128 stands for zero in the data rows.
Some points, one per row:
[156 126 173 115 124 128 126 164 201 170 233 146 128 141 133 151 131 102
 101 131  95 106 103  78 105 129 162 193 101 170 255 209]
[156 134 175 117 121 127 129 158 188 165 213 148 130 137 136 146 133  87
  99 119  86  92 105  58  92 129 146 186  71 165 238 206]
[153 125 164 129 117 134 120 151 174 161 184 137 130 134 136 146 129  90
 117 104  80  96 121  48  89 130 145 177  63 154 207 198]
[151 131 160 123 117 133 123 142 153 156 171 137 131 139 131 135 126  86
 133  91  80  85 144  42  81 133 140 165  46 157 175 188]
[155 133 161 130 123 133 127 143 147 166 165 132 141 137 129 134 129  86
 149  86  70  84 153  35  77 131 145 162  37 160 162 187]
[150 127 153 140 116 135 124 134 137 160 161 119 134 139 130 135 127  75
 147  80  67  74 155  13  81 128 138 150  22 162 146 186]
[148 131 161 142 116 133 122 135 135 154 133 128 141 136 129 137 132  78
 144  75  60  70 152   9  76 129 129 150   5 158 143 185]
[151 127 152 141 107 131 117 126 121 166 124 124 138 131 125 129 139  72
 159  65  50  53 171   0  72 123 127 149   0 149 110 189]
[145 124 152 142 112 130 123 124 114 161 111 121 141 135 127 124 133  69
 162  55  51  55 172   0  67 130 119 133   0 146 101 181]
[151 130 164 136 114 128 127 135 135 172 114 122 145 139 130 128 132  74
 171  74  65  68 171   5  71 121 123 150   0 161 130 199]
[166 127 165 156 114 131 126 138 145 175 122 128 150 150 126 129 125  80
 176  95  75  69 179   3  76 130 126 162   7 171 155 204]
[153 129 171 150 113 130 124 142 140 181 139 127 145 137 135 131 134  83
 166  88  81  72 171   9  74 138 136 166  18 183 172 210]
[164 129 187 150 113 135 125 144 160 190 157 136 152 145 134 132 133  88
 200 113  82  79 196  23  84 127 137 178  28 192 190 230]
[161 123 181 146 117 134 140 154 177 199 166 134 153 147 134 133 131  75
 189 126  94  73 189  39  80 131 148 182  39 195 204 235]
[164 138 187 151 110 132 124 157 171 204 177 139 148 147 136 139 134  82
 198 134 102  79 200  39  91 132 144 189  44 211 207 243]
[157 127 183 149 117 128 130 149 154 192 169 126 149 143 132 138 136  84
 187 123  89  81 184  50  83 125 143 179  44 189 181 224]
[164 134 173 132 120 133 121 151 157 176 164 143 146 134 134 135 127  88
 165 134 105  89 162  66  88 128 139 185  63 188 179 222]
[152 130 169 133 124 128 132 137 146 171 151 132 133 135 126 132 131 110
 150 118  96 101 152  88 109 128 129 166  65 151 159 210]
[145 128 163 131 128 128 127 137 137 165 145 126 134 130 132 141 129 108
 109  98 113  99 113  74 106 136 136 155  92 142 148 192]
[150 127 164 136 124 129 130 128 132 153 131 127 129 134 125 134 122 112
  87  94 111 110  90  94 114 125 130 146  95 121 134 199]
[145 124 161 123 125 118 128 124 116 154 131 126 129 134 127 126 125 122
  95  98 119 118  90 117 122 127 126 140 112 117 113 189]
[148 126 164 122 131 139 135 127 126 155 126 124 120 128 121 127 122 116
  88  96 126 127  83 129 127 131 128 144 119 114 120 189]
[142 125 157 122 133 130 130 121 120 140 114 130 126 132 126 122 125 121
  69 103 127 129  67 132 131 132 128 142 129 103 123 179]
[144 128 161 122 129 126 135 124 123 153 119 132 123 134 123 128 123 133
  71 104 134 135  67 128 129 128 125 140 146 106 124 176]
[143 130 152 119 127 123 130 121 126 143 117 120 120 133 131 123 129 126
  95 103 112 114  98 109 124 129 125 144 102 110 126 185]
[156 126 156 120 130 127 129 122 115 153 115 135 125 144 133 127 128 114
 115  97 105 111 116 102 115 129 136 146  85 115 115 190]
[148 127 153 125 126 128 129 119 115 158 110 123 127 136 124 141 130 116
 159  91 107 105 149  65 116 128 125 136  66 117 110 184]
[150 130 153 132 116 128 123 115 111 154 105 125 132 138 127 122 128 105
 147  78 101  98 148  60  93 129 124 135  54 126  83 185]
[147 134 156 145 118 120 124 117 106 156  92 121 135 139 122 117 127  92
 154  79  94  89 155  52  93 123 120 136  27 128  78 185]
[142 127 157 138 114 130 123 117 101 161  98 122 137 135 126 121 131  90
 169  70  79  75 174  51  95 130 119 130  10 134  85 170]
[143 125 145 137 106 130 124 115 102 160  86 118 141 133 136 120 131  88
 189  77  75  76 190  29  90 133 116 126   8 144  74 174]
[145 129 151 148 115 131 123 134  97 160  83 116 139 139 126 124 130  79
 171  68  62  69 174  24  82 125 117 136   0 140  80 176]
[138 133 145 151 109 124 118 120  98 161  77 119 156 129 125 116 129  82
 172  67  61  64 176  16  80 114 115 124   0 145  68 163]
[143 125 141 141 115 126 124 115 105 163  82 118 139 129 125 112 129  56
 176  55  46  58 180  15  74 128 113 127   0 146  68 172]
[142 131 153 150 107 129 122 112  91 155  83 114 148 136 127 118 129  64
 177  39  41  50 179  13  74 132 114 120   0 146  54 171]
[146 128 146 138 111 131 124 108  89 155  78 110 128 139 118 119 128  61
 179  37  28  45 183   0  71 126 114 119   0 130  41 177]
16 more points follow, each with its number after it:
[142 137 152 141 110 126 119 106  83 163  68 112 135 132 123 121 126  62
 168  35  25  40 176   0  68 129 111 117   0 127  42 170] 0
[146 114 153 143 113 132 120 107  71 159  62 100 135 135 121 107 130  56
 176  21  11  38 186   0  66 123 110 113   0 120  28 179] 1
[148 131 147 150 109 127 117 105  80 171  53 113 138 135 119 113 128  57
 181  25  19  34 187   0  71 122 106 113   0 129  30 175] 2
[136 129 147 148 107 128 130  99  74 158  50 112 126 137 135 112 129  58
 180  29  27  47 182   0  64 118  97 103   0 114  20 167] 3
[136 128 142 139 111 128 125 118 102 150  78 111 130 134 124 120 127  72
 147  44  37  61 158  24  76 130 116 121   0 122  68 162] 4
[134 129 141 133 117 129 122 111 108 142 101 117 130 135 127 118 132  78
 131  69  48  81 140  44  92 128 117 122   0 116  89 143] 5
[131 125 138 129 102 130 127 121 118 130 120 121 124 130 134 124 120 101
 123  61  71  92 120  51  93 127 128 125  43 115 102 139] 6
[125 133 134 112 121 129 124 127 126 130 137 124 110 124 123 130 128 116
 109  86  89 109 112  76 106 128 128 128  76  97 126 139] 7
[127 131 126 103 128 124 125 125 130 121 140 130 111 123 129 129 124 120
  92  94  95 119  93  90 110 128 130 129 103  98 135 122] 8
[123 125 125 100 133 131 128 135 145 114 153 125 111 123 134 127 123 120
  66  95  97 135  69 113 124 117 133 130 125 115 164 108] 9
[121 127 117  91 126 129 127 144 147  99 159 133 103 121 126 136 123 133
  58 110 107 140  64 130 130 122 142 135 143  97 171  97] 10
[115 122 110  89 127 127 125 142 156  88 172 134 103 120 131 138 121 140
  31 116 112 147  37 145 139 130 135 134 160  93 194  87] 11
[116 125 109  81 134 125 129 146 153  90 187 135  96 122 137 138 116 142
  38 133 112 145  39 158 148 129 142 136 161  90 213  78] 12
[101 114 102  74 136 125 134 146 175  87 189 133  95 119 130 141 123 145
  28 131  98 150  35 175 150 124 142 137 169  77 228  68] 13
[108 128  92  72 133 127 124 146 176  73 170 135  90 117 132 140 126 148
  29 153  99 155  34 184 151 133 142 136 172  72 228  68] 14
[112 123 118  70 138 129 125 150 177  74 195 141  91  99 134 140 122 159
  25 145 116 165  27 175 152 130 141 143 196  77 231  76] 15
Which three of these numbered points are nearest to each point below, ignoring the 2 directions in which the first points spread most? Their numbers follow each, nearest first.
[140 127 157 109 133 127 131 122 123 144 146 131 111 131 130 124 130 140
  68 115 139 145  66 158 141 126 131 138 159  93 110 169] > 3 0 2
[ 91 127  79 165 132 129 119 119 102  95 113 122 155 122 129 127 134 148
 203 154 183 141 208 128 131 110 123  80 183 167  71  32] > 10 8 12
[ 77 131  53 175 141 130 119 119 110  74  66 122 157 114 126 112 135 144
 226 188 159 141 235 165 141 134 118  72 161 161  88   0] > 14 15 12
[133 129 147  88 132 126 131  93  66 131  61 117  87 131 119 113 122 140
  26  49 118 142  26 145 139 125 108 109 119  27  18 168] > 0 4 3
[151 119 168 121 122 128 134 154 178 166 180 142 122 137 140 137 131 103
 106 127  95 101 107  91 109 129 141 175  83 137 221 203] > 4 5 3
[153 129 168 111 122 129 136 142 159 160 146 133 122 137 128 128 129 116
  89 123 101 115  90 118 120 126 137 163  94 113 187 194] > 4 5 0
[138 128 141  99 130 122 126  96  91 125  78 118 102 125 128 115 124 122
  55  52  96 119  56 122 129 126 126 118  90  57  56 167] > 4 0 5
[105 128  86 162 124 128 124 124 115  98 107 121 155 124 126 142 130 133
 194 156 146 124 198 131 129 125 124  97 137 166 101  61] > 10 8 12
[179 137 198 158 120 131 123 186 221 208 243 153 160 143 142 154 137 112
 177 198 168 118 177 107 116 133 167 225 163 234 255 255] > 2 3 0
[133 142 153  87 131 127 131 105  97 126  93 117  88 130 121 112 121 131
  23  53  85 127  24 119 114 123 119 119  95  41  76 157] > 4 5 0
[141 126 137  81 138 129 131  91  86 114  66 122  74 128 121 113 127 154
  16  75 135 156  11 180 155 126 108 114 157  16  51 162] > 4 3 0
[ 79 130  55 172 142 130 124 118 105  83  71 119 159 117 129 110 132 137
 241 190 162 142 242 152 142 131 116  68 163 172  78   0] > 15 14 12
[159 127 172 117 122 128 128 142 160 160 159 130 125 140 133 144 126 122
  92 120 103 114 102 104 116 132 137 174  94 131 191 201] > 4 0 3
[ 91 130  86 157 131 132 128 123  99  99 109 122 151 121 123 117 138 139
 209 153 163 139 209 136 130 126 125  81 159 165  66  34] > 10 8 12
[174 128 201 153 117 131 131 186 213 207 246 154 157 145 139 154 132 118
 185 209 171 113 185 127 118 129 160 220 159 235 255 255] > 2 3 0
Now 16 new points, numbered from 0 again:
[112 125 101  63 136 127 127 152 180  81 202 136  89 113 132 152 122 159
  27 152 113 171  27 190 151 135 147 142 205  77 237  70] 0
[122 125  99  61 137 126 131 147 177  71 199 139  85 121 130 141 115 157
  37 151 118 172  27 196 157 129 142 139 203  65 232  62] 1
[109 121  97  65 140 124 132 130 167  66 210 142  86 113 136 148 119 179
   0 152 144 176   0 203 165 128 147 133 236  79 227  62] 2
[113 122  91  80 128 123 139 149 182  70 216 143  95 115 130 141 116 175
   0 149 146 187   0 209 165 130 147 135 255  83 238  51] 3
[107 123  91  71 143 126 129 154 183  73 206 142  91 116 141 141 110 172
   0 158 145 183   0 213 166 129 146 138 255  73 250  46] 4
[106 123  91  73 140 127 129 153 193  66 218 144  86 112 133 145 121 175
   0 164 145 189   0 219 172 127 157 139 255  79 253  52] 5
[100 126  96  70 140 121 130 159 188  67 228 149  81 109 132 147 119 174
   0 155 151 197   0 214 167 128 151 137 255  76 250  50] 6
[110 119  82  69 136 123 132 158 196  52 229 164  88 114 127 145 116 179
   0 153 156 196   0 206 165 126 154 141 255  75 255  45] 7
[103 126  86  69 141 124 133 158 190  56 230 146  91 110 133 145 125 176
   0 162 140 188   0 232 166 129 151 141 255  76 255  45] 8
[106 126  71  86 143 127 128 150 182  55 194 147 102 114 126 137 127 173
   4 164 163 188   6 225 178 132 145 134 255  80 243  37] 9
[101 123  76  93 147 129 128 149 168  63 191 138 104 111 130 141 129 176
  44 180 154 186  46 222 176 127 143 120 255  99 209  21] 10
[ 94 120  70 109 144 124 134 142 163  60 178 142 113 114 129 142 122 174
  61 191 159 183  64 225 176 128 143 119 255 117 203  23] 11
[ 90 128  64 111 136 138 127 135 149  62 171 139 118 116 127 135 125 168
  57 171 159 172  61 221 173 126 133 108 231 113 173  15] 12
[101 129  70 119 141 127 128 135 140  58 155 133 121 116 131 129 121 165
  71 181 163 168  75 221 170 125 135 111 226 113 166  22] 13
[102 123  86 118 141 130 122 127 135  78 145 133 118 116 120 134 123 166
  74 166 171 177  75 208 165 118 130 104 233 111 146  38] 14
[117 128  91 112 141 130 127 125 120  83 135 135 113 117 121 126 131 174
  76 150 165 177  76 210 167 124 126 105 228  95 127  56] 15
Which three of these numbered points are nearest to each point below, ignoring the 2 directions in which the first points spread most? Their numbers follow each, nearest first.
[118 127 117 104 137 124 131 104  78 108  83 126 101 121 121 120 124 159
  62 107 158 166  61 199 162 129 114  99 190  59  40 104] > 15 14 2
[123 127 125 101 138 119 131  87  87  99  70 121  96 124 119 114 122 164
  64 116 153 166  56 218 172 126 108 103 187  46  55 118] > 15 14 0
[126 126 129  90 142 124 132 102  92 117  67 118 103 124 124 114 121 160
  55 124 149 166  48 221 171 137 108 105 180  48  67 118] > 15 14 0
[164 131 191 141 125 129 130 168 197 199 228 147 154 142 133 147 133 119
 195 199 163 123 196 117 119 127 157 194 162 223 255 236] > 15 14 13
[186 132 214 149 122 132 136 182 205 209 255 151 158 147 140 148 134 118
 191 199 167 123 183 118 120 130 160 217 162 236 255 255] > 15 14 13
[160 130 199 148 127 135 130 175 201 201 224 147 148 141 136 150 136 112
 198 198 161 119 196 112 116 130 152 196 154 224 255 237] > 15 14 13
[152 129 152 121 121 127 127 144 160 151 140 135 128 129 133 130 128  98
 110 106  80  95 120  73 101 124 133 162  54 126 202 180] > 0 1 2
[175 127 202 150 128 128 132 190 218 204 245 150 155 148 145 153 141 118
 175 202 169 120 176 113 113 129 162 220 160 231 255 255] > 15 14 13
[ 85 127  56 167 131 127 131 118 103  78  65 112 157 120 126 114 133 148
 243 187 177 148 246 161 133 130 115  70 172 164  74   0] > 13 14 11
[183 129 203 157 123 138 133 172 218 205 252 153 165 147 135 155 136 116
 167 199 168 126 170 122 119 130 166 218 168 235 255 255] > 15 14 13
[ 79 129  53 178 130 126 118 119 100  72  87 113 159 114 125 120 144 144
 240 187 173 144 236 170 145 120 117  63 173 179  59   0] > 13 14 11
[177 137 197 148 116 126 131 187 228 222 249 155 161 139 144 159 135 128
 200 218 170 123 198 121 115 133 164 228 156 239 255 255] > 15 14 13
[114 127 122  97 139 130 133 105  91 112  71 124 100 124 123 116 122 163
  57 117 152 167  51 206 157 124 118 105 190  51  54 112] > 15 14 0
[112 123 100 107 136 128 129 110 101  89 101 124 110 118 126 124 128 158
  71 143 150 166  72 209 163 129 126 105 194  62  88  76] > 15 14 13
[102 120  82 164 129 129 127 120 101 103 105 123 152 121 125 123 127 140
 216 158 156 131 212 136 133 125 108  84 157 169  73  41] > 14 15 13
